Some points, each followed by its number:
tensor([-0.75, -0.68, -0.53,  0.13,  1.11, -0.27, -0.69, -0.11,  0.40, -0.70,
         0.45,  0.70]) 0
tensor([-1.46,  1.08,  0.42, -0.41, -0.19, -1.26,  1.28, -1.43,  0.72,  1.78,
         0.52, -0.10]) 1
tensor([-0.67, -1.24, -0.52,  1.29, -1.43, -0.17, -0.92,  2.27, -0.39, -1.72,
        -1.17, -0.48]) 2
tensor([ 1.91, -0.24,  1.06, -0.19,  2.51, -0.21, -1.38, -0.73, -0.26, -1.47,
        -0.56, -0.93]) 3
tensor([ 1.21, -0.23,  0.40, -0.75, -0.32,  1.54,  0.97, -0.42, -0.57,  0.85,
         2.15,  0.10]) 4
tensor([ 1.40, -1.03,  0.35, -0.18,  0.65, -1.14, -1.99, -0.11, -0.39, -0.33,
        -1.52, -2.67]) 5
tensor([-1.11, -0.02,  0.67, -1.57, -1.17,  0.65, -0.12, -1.46, -1.05, -0.06,
         0.95,  0.30]) 6
tensor([-0.31,  0.24, -0.34,  0.32,  0.04,  0.80,  0.57, -0.93,  0.64,  0.34,
         1.94,  0.27]) 7
tensor([-1.68,  0.23,  0.01, -0.76, -1.82, -0.55,  0.15,  0.51, -0.36,  0.16,
        -0.84,  1.51]) 8
tensor([ 1.77, -0.93, -1.18, -0.10,  2.56, -0.71, -2.78,  0.13,  0.71, -0.46,
        -1.52, -1.40]) 9
tensor([ 0.08, -0.16,  1.03,  2.15,  1.71, -0.33,  0.16,  0.54,  1.16, -0.08,
         0.07, -1.71]) 10
tensor([ 2.32,  0.77,  0.09, -1.30, -0.58,  0.70,  0.60, -0.98, -1.33,  1.48,
         1.30, -0.22]) 11
tensor([ 0.36,  1.52, -0.32, -1.96, -0.45, -0.58, -0.34, -1.23, -0.72,  1.16,
        -0.71,  0.74]) 12
tensor([-1.25,  0.57,  0.34, -0.52,  0.14,  0.56,  1.28, -1.33,  0.11,  1.48,
         1.34,  0.63]) 13
tensor([ 1.15,  0.33,  0.50, -1.03, -2.02,  0.52,  1.61,  0.22, -1.39,  0.94,
        -0.28, -0.92]) 14
tensor([-0.35, -1.16, -0.70, -0.19,  1.55, -1.26, -1.97,  0.84,  0.89, -0.86,
        -0.33, -0.40]) 15
Which three points above are nearest to each new point? Their numbers follow each, smallest number first.
tensor([ 1.26, -1.14, -0.71,  0.40,  2.47, -0.65, -2.60,  0.21,  0.61,  0.36,
        -1.04, -1.48]) >> 5 9 15
tensor([ 0.04, -0.26,  0.02,  0.65,  0.56,  0.04,  0.58,  1.04,  0.10, -0.43,
        -0.21,  0.70]) >> 0 7 10
tensor([-1.19, -0.11,  0.07,  0.43, -2.24,  0.16,  1.84,  0.92,  0.54, -0.39,
        -1.43,  0.81]) >> 2 8 14
tensor([ 0.20, -0.77,  1.21,  0.86,  2.19, -0.81,  0.21, -0.45,  0.80, -0.57,
         0.41, -1.24]) >> 0 3 10
tensor([-1.64,  0.18, -0.41, -1.15, -1.83, -0.33,  0.37,  0.05, -0.42,  0.33,
        -0.49,  1.06]) >> 6 8 12
tensor([-0.64,  0.31,  0.24,  0.17, -0.95,  1.03,  1.20,  0.42, -0.58,  0.15,
        -0.88,  1.84]) >> 6 8 13
tensor([-2.01, -0.22, -0.32, -0.63, -3.26, -0.05,  2.66,  0.27, -0.71,  0.56,
         0.06,  1.70]) >> 6 8 14
tensor([ 2.00,  0.79, -0.33, -1.14, -2.18,  0.49,  1.05,  0.56, -1.33,  1.01,
        -0.53, -0.45]) >> 11 12 14
tensor([ 0.06,  1.38, -0.21, -1.55, -1.52, -0.58,  0.37, -0.78, -0.94,  1.26,
        -0.91,  1.31]) >> 6 8 12
tensor([ 0.09, -0.23,  0.62,  1.27, -0.95,  0.15, -0.03,  1.82, -0.82, -2.96,
        -1.26, -0.34]) >> 0 2 8
tensor([ 0.32,  1.31, -0.33, -1.81, -0.54, -0.39,  0.26, -0.85, -0.83,  0.86,
        -0.70,  1.60]) >> 6 8 12
tensor([-0.78, -0.14,  0.15,  0.82, -1.99,  0.20,  2.44,  0.92,  0.14, -0.03,
        -1.08,  0.88]) >> 2 8 14
tensor([-0.75, -0.99, -0.31,  1.41, -1.31, -0.51, -0.59,  2.51, -0.34, -1.74,
        -1.09, -0.11]) >> 0 2 8
tensor([ 1.33, -1.07,  1.01, -0.17,  2.22, -0.61, -0.87, -0.35,  0.14, -1.49,
        -0.59, -1.61]) >> 3 5 9
